Rotation paths and how fast each direction turns (degrees each step):
Each turn is a multiple of 5 degrees from 10 to 175, or 0.
Each row of a path follows its step; steps can be skipped.
Rotation 1:
step 15: [-15  30  30  28  18 -24  16  13 -25  13  12 -45  -1  16 -16 -13 -14  16
  14 -11  35  -8 -24 -20 -12   4   7 -18 -26  -2 -19  -7 -20   2  -7 -16
   5  12  20 -25 -14  18  26   0  10 -28 -24   1  17  -9  11 -23  -5 -14
 -22  -4   3  51 -12 -19  11 -16   6  15  -8  19 -22  -4  23  -4   5 -21]
step 17: [ -2 -17  -9  26  13  -4  27 -19 -10   0  20  33   4  32 -12   9  22  24
 -10  23 -14   1 -28 -26 -14  23   0 -13   2   9  21  15  25  27  11  12
 -30   1 -21 -14   1  -7 -12  -8 -21  21 -25   9 -23  16  14 -29  13  -1
  -9   1   0  22  23 -24  22  32  -6 -12 -23   6 -16   7  27  36 -26  25]
step 20: [ 13  16  13   9   6  -1  16  25  -6  26  19  -7 -14  37  50 -12  -2  -8
  21  12 -13 -10  -8 -36 -13  22  12 -19  24  14  -1   1   1  -3  23  -5
  -2   6   4 -10  -5 -12 -46 -22 -18  38 -28  -6   2  -5   7   7 -14  18
  20 -18   9  -3 -18 -22   9  21  -4  -5  19  32   8  47  30   9  -7  12]
step 28: [  2 -12  -4 -22  19  31  14  39  -3   4 -25  10   6 -19 -13 -21 -12 -11
  -3 -12   4   7   5  15  27  -3  20  22 -22 -57 -42  -3   3   4  -2 -16
 -26  -2  19 -19  -6   0   4 -15   7  27 -36 -32 -13  -9  -4   8 -29  32
   9 -24  14  12  10  16 -25   6   0   3  -5  10  23 -15  29  19 -10  13]
step 32: [-42  -7   9  11   4  30   9  -2 -16   9  13  21   1  -3  21  11   6 -23
  12  17 -16 -25 -15  -5  31  37  -6 -23  42   2  24 -11 -21 -12 -23  27
  30  -7 -16  -2 -19 -19  32  -7   2  -4 -20  -1 -17  -4  -2  10  19  13
 -25  -1  -1 -10   7   7   4   1  26  -3  31  13  50 -34  -6  16  -5  10]
step 35: [ -1 -12 -19  42 -11   8  18   3  17  11   7  17 -22  39   8  -3   1  -7
  -8  23 -10  11 -15  17  16  34 -13 -34  -1 -21 -20 -16 -48 -11 -26  -8
   5   6  -1  -7  17  20   7  -5   6 -30  -5  30 -21  -1  35  30  28  18
  10 -12 -14 -27   4   1 -19  22   3  11 -16  25  -3 -22   6  24   3   2]
step 38: [ -2  20   5  35   9  11 -17  -3   7  28 -23  26  -6  39   9   8  -4  37
  -3  -1 -25  -1  14  25 -34  17  -5  -8 -23  -4  -2 -28   6  -4 -22 -53
  13  26 -12  11  20   9  -5  13 -11  -9  26 -20   0   1  15   5 -25  -4
   2 -12 -16 -16 -50  12 -26  16 -15  11 -14  16   9  11   2  20  -3   8]
step 41: [  6   8  11  -6   1  18 -17  18  -9  31 -22  33  -2  18  -3  20  17 -17
  -1 -12  21  -7  19 -16 -12 -32  19  -4 -21   7   1  -4  27 -12   3  -2
 -11  10 -27  22  44 -13  -9  -8   7  -4  47   1  32   1  -8  23 -27  20
   4  17  -1   1  -8  41 -22  10  17  45  19 -20   5  22 -17   5   2   1]
[-10  -9   0   3   0 -10  -5   7   2   0   0   4   1  -4   1  -3   2   4
  -4   8  -1   2   6   0   4   6  -1   2   8 -14   3  -5   0   6  -9   2
  -1   3   1   3  -4  -3  -2  10  -3   1   2   4   3  -6   2   5  -6   4
   5   5   0  -3  -2  -4  -2  -4   6  12  -4  -3   4   2  -1  -2  -2  -3] -> 10
[ -4  -1  -2   2  -2  10   1  -1   6   1  -2   1  10   2  -2   7   5 -12
  -5   0  -5   2  -5   2  -3   1   0  -3  -4   2  -1  -7  -1   4   5  -4
   7   7   1   4  -2   2   7   9   2  -3  -3   2   3   0   8   8 -11   4
  -4   0  -4 -11   3   4  -7   0  -5  -4   7  -4   0  -6   0  -6   2   3] -> 10
[ -1   3   3  -1 -13  -4   0 -10   1 -11   6   3   5  -2   1   1  -3  -2
  -4   6  -1   2  -7   5   3  -1  -4   0   7  -5   9  -1  -4   0   5   2
   5  -3   0  -2  -1  -3   2  -3  -4   4   7   4   0   0  -5  -4   7   0
  -3  -5  -5  -5   3   6   0 -16   0  -4   0  -3   2  -1  -6   8  -2   3] -> 140
[  1   2   8  11   4   2   3   6  -6  -1  11   4   2   1   0   6  -9  -3
  -5   4   3   2   1  10   4   1   3  -6  -7   0   8  13   0   1  -1   4
  -1   7  -1   6   3   2  -1   0  -2   0  -2  -9  -1   3   0   4   5   2
   4   4  -4   3  -3  -7  -2  -6  -3   1   0   0   0   2  -3 -10   3   6] -> 120
[ -5 -10   0  -2   4   4   6   4   4  -1   6  -6   0   6  -2   6   7  -1
   4   6  -2  -5   4  -7  -4   0   2  -3   4  -3   2   6  -8  -2   7   0
   9   7  -2  -6  -5   3  -1  -4   0  -6   7   0  -7   7   2  -2   6   1
  -4  -1   5   4   0  -7   0  -7  -1   0   0  -5   4   1  11  -2  -7  -7] -> 145
[ -1   1  -3  -4  -3   1  10  -2  -3  -7   2  12  -4   1  -6  -3   3  -1
   1  -4   3   1   7  -1   7   3   0  -4 -13   1  -6   4  -2   4  -1   5
  -3   0   1   1  -4   4   2   4   6   0  -4  -1   6  -4   7   3   6   4
   2  -4  -5   5   8  -1   0  -1   6   2  -1 -10  -4  -4   4  12  -7  -3] -> 160
[ -5   6   5  -2  10  -5  -6  -2   1   5   7   5   1   6   7  -8  -1  -2
   2   3  -5  -3   0  -2   5  -8   6   4   1   3   7  -6  -3   0   0   4
   1   3   3   4   2   6   2  -2  12  -2   0   5  -7  -5   6  -3   1 -12
   4  -6  -1   1  -3  -3  -6  -2   4  -1   3  -1  -2 -12  -1   2   6  -1] -> 130
[ -2  -3  -9   4   4   3  15  -8  -8  -7  -2   2  -7   4   2   4  -3  -8
  -2   4  -5   5   2  -6  -4   0   3  -2   0  -4   7  -4  -4  -7 -12  -1
   3  -9   1   2   3   0  -6  -4   4   3   5  -6   0   1  -4  -1  -8  -1
  -2   3  -4   0  -2  -3  -5   6   1   1   4  -1   2   3  -3   4   7  -2] -> 115
Rotation 2:
step 1: [ -4 -56  32   2  -2  12 -25  23  13  -8  35 -27   6 -33  27  12  11 -17
  -6   1  -8  -8  26  28 -21  15 -10   3 -23  19  13   2   4   0 -23   1
  28  -4 -24   1  21 -16  -3   8  35   8 -21  26  10   3 -14   2  -3  44
   2   2 -24  47  -2  32 -15 -33   7 -27  41  30   2  -8  -8   6 -21 -15]
step 4: [-11  27 -33   8  14   2 -32  34 -17  -3  21  13   2 -59   0  -3  -3   5
  -5   0 -34  -7  21  30  -8  21   2 -32  20 -18   4  24  21   0  18 -12
 -13 -53 -17  13  23  -8  16 -29  15   2  -3  -8 -15  -7 -17  23  -6  19
  18  -9 -20 -30 -13  -5   1 -47  18 -11  21   8 -15 -38   9  14  -9  25]
step 12: [  9  30  26  13  -1  24   0   4 -31   2   2 -31  -2 -31  -4   4  15 -34
  -8   5   9  -8 -27  10 -10 -14 -14   5 -14  11 -19  19   5  11  -2  17
   1 -25  19   8  35 -41  21   4  50 -17 -30  30  15  17  12  -6   6  35
  53  16 -32  -5  -7 -14   3   3 -39  33  17  28  13 -28   9   9   6   8]
step 13: [-29 -27   5  13  23   2  -6   2 -62  14  12  -7  29   6  10  15  25 -28
 -26 -30  -9 -27  44  27 -15  -5  -7 -10 -21  -3   3   5  20   3  -4 -21
 -30  -9  -9 -22  -3 -30  17   0  16  25  -2 -22  37 -13  32  18  16   6
  12   8   7 -25  24  15  -5  -7 -13 -24  26   5  -4  33 -24  25  20  30]
step 14: [-58  12 -43 -38  -1   2  10 -36  -4  -9   9  21  27 -39  -3   7 -24  -2
 -57  -2   2 -18  14  -9  -6  -1 -15  -4 -35  12  -6 -37   2  -9  21   9
 -15  26  20   0 -19  -1   1 -11 -29  -4 -16 -12  17  -3  -3  18  -3  19
  36 -10 -11 -22   3 -18 -19 -23   0 -22 -18 -24  11 -35  -3 -23  23  -5]
step 19: [-24  10 -23   7 -18  18 -13 -11 -14 -23  -5   7  -4 -42   0  30  -3  51
  -2  14 -15  20   7  15 -31   3 -41 -15 -13  -1   7   3  15  36 -22 -28
 -23 -35 -27 -10 -12  39   1   3   3  -3 -19  -7   8  -5   2   4  52  17
 -15 -21 -24  12   4   9  -2 -58  16 -14  -1  13   5 -16   4 -12  39  -9]
step 21: [-11   6 -32 -39  18   7  16   9 -37  -2 -31 -10 -12 -27   9  -6  23  17
   0 -17  10  -6  -5  30  -5 -13  38 -24 -10 -21  13   0 -16  -6 -25  47
  -1  13 -18  -2  24  -8  30  10  -7   8 -28  -4  -3 -29   9  14  10  30
  15  48  23  18  29   8  37  18   7   4  17  34 -11  -7  -9  42 -11  15]
step 25: [ 12  -8 -34 -32  14  16 -31  27 -54 -36 -27 -16  25 -26  19  -9  27 -23
 -39  19 -45  12  13 -20  -6  18   5 -13  -5  -2  -5 -17  11 -15  10  24
  -5  -5 -11   2 -28   5 -34  -6 -19  -5  18 -23   8   0  36  20   3  14
   3 -17  -4 -18  12  -2  45  -7  13 -20 -16 -32 -10   8  17  -1  -6  16]
[  3  -4  -8  -9   3   0  -5  -9  -4  -3  -8  -1  -9   6   1  -1  -1   1
  -5  -7  -5  -7   5   3   5  -2  -7  -3   4  -1   2   0   0  -2   2  -1
  -5 -11   2   0   1  -5   0 -10   3  -4   4   3   0   5   4  -4 -16   2
  -5  -3   2   0  -2   0  -3   3   7  -1  -3   2  -5   3   2   1  -4  -2] -> 155
[-7  0  9  3  4  2 -6 -4  1 -3 10  3 -1  4  6  6 -2  2 -4 -1 -7  7  2 -5
 -1 -4  6 -6  5 -3 -6 -8 -9  2  2 -6  4  3  1 -6 -2 -4  6 -4  4  5 -3  2
  5  1 -2  1 -5 -1  8 -6 -6  6  2 -7  5  5 11  0  3  1 -3 -3 -5 -1  6 -1] -> 25
[  0  -1  -2 -11   0   4   5   2 -10   1   3  -1  -1   0   2  -4  -3  -1
  -6  -3  -6  -2  -3  -4   0   4  -8   9  -1  -2   2  -3  -3  -2  -1  -3
   7   4  -8  -5   5   9  -2  -1  -5   8   4   4  -2  11  -6   2   6   7
   4  -6  -5   0 -12  -1  -3  -4   3   7   1  -1   5   1   3   0  -2  -7] -> 135
[ 0 -1 -6  5 -2 -7  3 -5 -2  0  5 -2 -7 -1  1  6  8  1  0 -2  4  4 -1 -5
  5  6 -2  7  7  0 -1  2  7 -2 -3 -4 -5  0  1  0  5  3 -1 10 -2  8 -5 -5
  2 -4  9 13 -1 -7 -1 -3 -4  4 -5  0 -8  3  8  0 -1  1 -7  2 -1 13  0  0] -> 170
[ 10  -7   1  -5   8  -7   6   5   6   3   9  -1  -1   0   1  -1  -3  -6
  -4   5 -10   7   3   4   3  -3   2   0   8 -10   7   3   3  -2   8  -6
   3   0   8   2  -5  -2   0   2   4  -4  -3  -2  -4   0  -2   2   3   3
  -4   8  -1   9  -3  -6  -3  -8  -4  -1  -3  -2   0   0  -1   2  -3  -4] -> 10
[  8   1   3  -2   4   1  -2   5   0  -4   3   3  -3   4   1  -3   2  -1
  -2   9   9  -2  -3  10   1   5   4  -4  -6   5  -7   0  -4  -6  -2  -8
  14  -9  -4   0   2   6  -4   3  -1   8   2  -4  -8   1  -1   5 -10  -4
  -3   1   0   2   5  -1  -5   1   2  -5   4  -6  -5  -4   6  -5  -3   1] -> 10
[ -2  -1  -4  -1 -10  -1  -4   4  -5  -2   9  -5  -8   7  -3   8  -2  -4
  -3   2   1   8  -1   2  -9   5   4  -2  -1  -4 -11   0  -7   2  -1  -2
  -3   1   0  11   2  -1  -1  -2   1  -2   0   4   4   8   7  -1   3  -6
  -2   5   3  -6  -3  -5   1  -1  -6   2 -13   1   4   1   7  -3  -3  -1] -> 145
[ 10   3  -6  -3   5   6   0  -3  -2   3   0   4   2   7  -5  -3  -2   1
  -4  -5   0  -4  -2  -3   0  -5  -3   0  -1   8  -5   5 -10  -4   0   8
   2  -1   2   3  -2   4   7   1   4   2 -10   7  -3  -7   1   1   1  -9
  -2   1  -1  11  -3  -6   4   1  -4   8   1   3  10  -3   1   8   1   7] -> 120
Rotation 3:
step 3: [-32 -22  -1  28  -8   2   5  10  21  15  -4 -25  24  19  10   9  16 -16
  41  -5  -9 -11  -8 -13 -25 -27  18  10   1  -4 -19   3  22 -36  20 -22
  12  -7  -2   6 -27 -25 -19 -17  -7  20  24   3 -59 -10  17   6  -2  16
 -15  20   2  26 -17  13 -29 -15  -3  -3 -26   8   7  47  18  -1  15   3]
step 5: [  9  -2 -30  19   1   5   3  29  16   9 -31  11  13   9  -4  11   8   5
 -24   2   9 -13 -12 -23  19  21 -16  10  29  23   3  14 -26  40 -20  -1
  13  39 -25  29  16 -15  12  -3  16 -30 -16  26   5   8  32   1 -39 -16
 -26  -6  -8  -4 -11   2   7 -43   6  14 -10  11 -40 -35 -15   0 -12  12]
step 15: [-27 -25   9 -13   5   0  19  36  -8   2 -12  10  16   9 -36  -5   8  28
   6 -39   8 -45 -12 -26  21 -10  -5  -5 -18  -1 -25 -22  34   6  21  -9
  36  -1  -7  21 -20 -14 -21 -20  -6 -20   9  -6  -9  32 -11 -15  13  42
 -12   9   0 -14 -12   3   9 -11 -10  45 -19 -10  -6  31   0  -8  -4  -1]
step 17: [ 12  22  -6   5  47  -5  -6  -1   7 -25  -2  39  -5 -14  12  -5  31  29
 -40  10  12   4   5  18  -8  15  -8  21  29 -14  15  12  -2  43 -25  16
   0  10 -23  29 -17  20  11  -6  26  21  -8  -7  13 -21  35  15 -14  14
 -10   3   1   9  10  28  41   0  21 -17  -2 -18 -20 -10  19  28 -18  -5]
step 29: [ 15  -5 -14   1  15   4 -11 -36  11 -16   0  10 -17  22  26  21   7  -6
 -19 -23  20  17  16  30  10  13  22  -1  17 -13 -16  19   3 -23 -17  -7
 -27  -3 -12 -29  19  19  18 -13  39   3  -3 -34  -9 -34  13  12 -28  13
  23  15 -18  14   5  38  12  43  -2  -7 -44  -3  -8  -6  15  13  25  10]
step 30: [  7 -21 -30  -5  11  -3  -6   9 -46   5 -29   4  38  30   5   1 -16   4
  21 -20  33 -40   8  -7   3  15 -21 -10   2 -13 -14   8   2 -26 -16  12
 -37 -15  20   4 -12  22  20  22 -24  12  22  17  -9 -25  17  21 -17  -2
   6   3  -3 -13 -24 -13  23   1 -24  22  -6 -10   5   1  39 -29  30   8]
step 33: [-12   7  14  -5  14  19  21   6  -7   4   7 -12 -12 -20   1 -17  40  47
  -7 -18   1  17 -11  -4  10 -21  23 -14  23  -1 -43  -6  13   5  16   5
  54  12 -30  31 -12  -6  -2 -24   0  32 -13  11 -27   0   6  24   3  10
  -2   5  42  13   7  -2   1 -24  -3 -18   1 -30 -12  20  34  30 -11   3]
step 34: [  7  12  11 -17   8  21  -8  31  18  12 -14   4  -6 -18  17  13 -11   1
 -11  -2  22   9  14  45 -30 -20  30 -17   4  19   1   9   7   7  22  23
  12  16   0 -29  23  39  14  -8  30   4   4  27 -32   9  23  13  28  27
 -24  26  10  19  -6   4  17   5  -2  18 -50  18 -10  19 -17  -9 -26  22]
[ 0  1 -7  1  3  3 -3  5  3  2  1 -3  6  6  0 -3 -3  3  3 12  2  6  5  1
 -6 -5 -8 10 -3 -2  5  0 -4 -4  0 -6 -5 11  5  1 -6 -4 -4  3 -8  4  1 12
  0  2  5  4 -3 -4 -6  2  2  5 -1  2  8 -7 -3  3 -2  7 -2  4  4 -5  5  3] -> 160
[ -4   4   2  -2  -6  -9  -6   0   5   0  -4  -3   4   0  -4   0 -11   1
  -1   1 -12  -8  -6  -2   8 -12  -3   0   0  -2 -10  -1   6  -3  -3   0
   0   5   1   8   5  -5  -7   3  -2   6   0  -8   2  -1   6  -2  -4   1
  -1   2  -3  -7   0  -1   5  -4   5  -5  -2  -1   6   3  -6  -7   0   1] -> 65
[ -4   0  -4   7   2  -9  -2   7  -5 -10   0  -2   4  -3  -2   1   4  -2
   0   3   4   2 -10   2  -4  -2   4   7   0  -3  -1   2   4  -5   9   0
   1   1   2  -3   5  -6   4  -6  10  -2 -14   0  -6   3  -5   7   5   4
   2   1   4  -5   9   7   1  -8   3   6  -6   1   2  -2   2   0  -2   4] -> 60
[ -2  -1   9 -10   2  -8   0   3  -4  -7   0   2  -1  -1   4   0  -3   0
   7   0  10  -5   4   2   0  -5   0  -8  -1   1   5   1  -4  12  -2  -9
  -7  -3   0   3  -5   4  -9  -1   0   3 -10   7  -2  -3  -4   5  -5  -2
   1   7  -7  -5   2   2  -2  -1   6  -5   1  -4   5  -2   5  -1   2  -7] -> 140
[ -1   5  -4   4   0  10  -2  -3  -3   3   2  -2  -4  -6  13   5  -4   0
 -10   1   6  -1   3   0   2  -7   2  -5   1  -4   3   3  -1  -2  -1   1
   1  11   1   3   2   6  -6  -6   1   4   4  -4   2  -1   0   1   3   0
   1  -6   3   2   3  -4   5   1  13   5  -7  -2   7 -12   8   0  -5   4] -> 65
[ -1   6  -4   1  -2  -3  -3  -1   8   3  -5  -4  -8   2   7   1   5  -8
  -2  -2  -2   3   1   6   0  -2   3  -6  -6   5  -3  -1  -8  -9  -4  -1
 -10  -6  -1   1  -8  -4   3  -8  -3  -2  -1  -4  -8   4  -2   4   8  -3
 -10   8  -9   0   3  -3   4   1   3  -1  -6   2  -3  -1 -10   4   1  -1] -> 140
[ -3   4  -2  -1   9   7  -2   0   5   4  -6  -7  -4  -4   1   3  10   8
   0  -4 -11  -9  -4   6   0  -1   7   1   6  -8   6   3   5  10   2  -3
  -6   0  -1   1   1   1   4   5  -4  -7  -4   7  -1   2   0  -7  -4  -3
   0   1  -2  -3   0   8  -2   5  -1  -1 -11   1   0   1   1  -5   2   8] -> 60
[  5  -4  -2   5  -7  -2  -1  -4  -2  -2   4   1  11   0  -1   0  -1   4
   2   4  -2  -5   0   5   7   8  -4  -4  -2   2  -3   8  -2   2   5   1
   0  -4   2  -3  -5   1   8  -3  -5  -5  -1  -3   9  -2   4   4  -1 -12
  -8   4  -5   2  11   2   0   7   0  -3   2   0   5  -2   7  -5  -9   8] -> 60
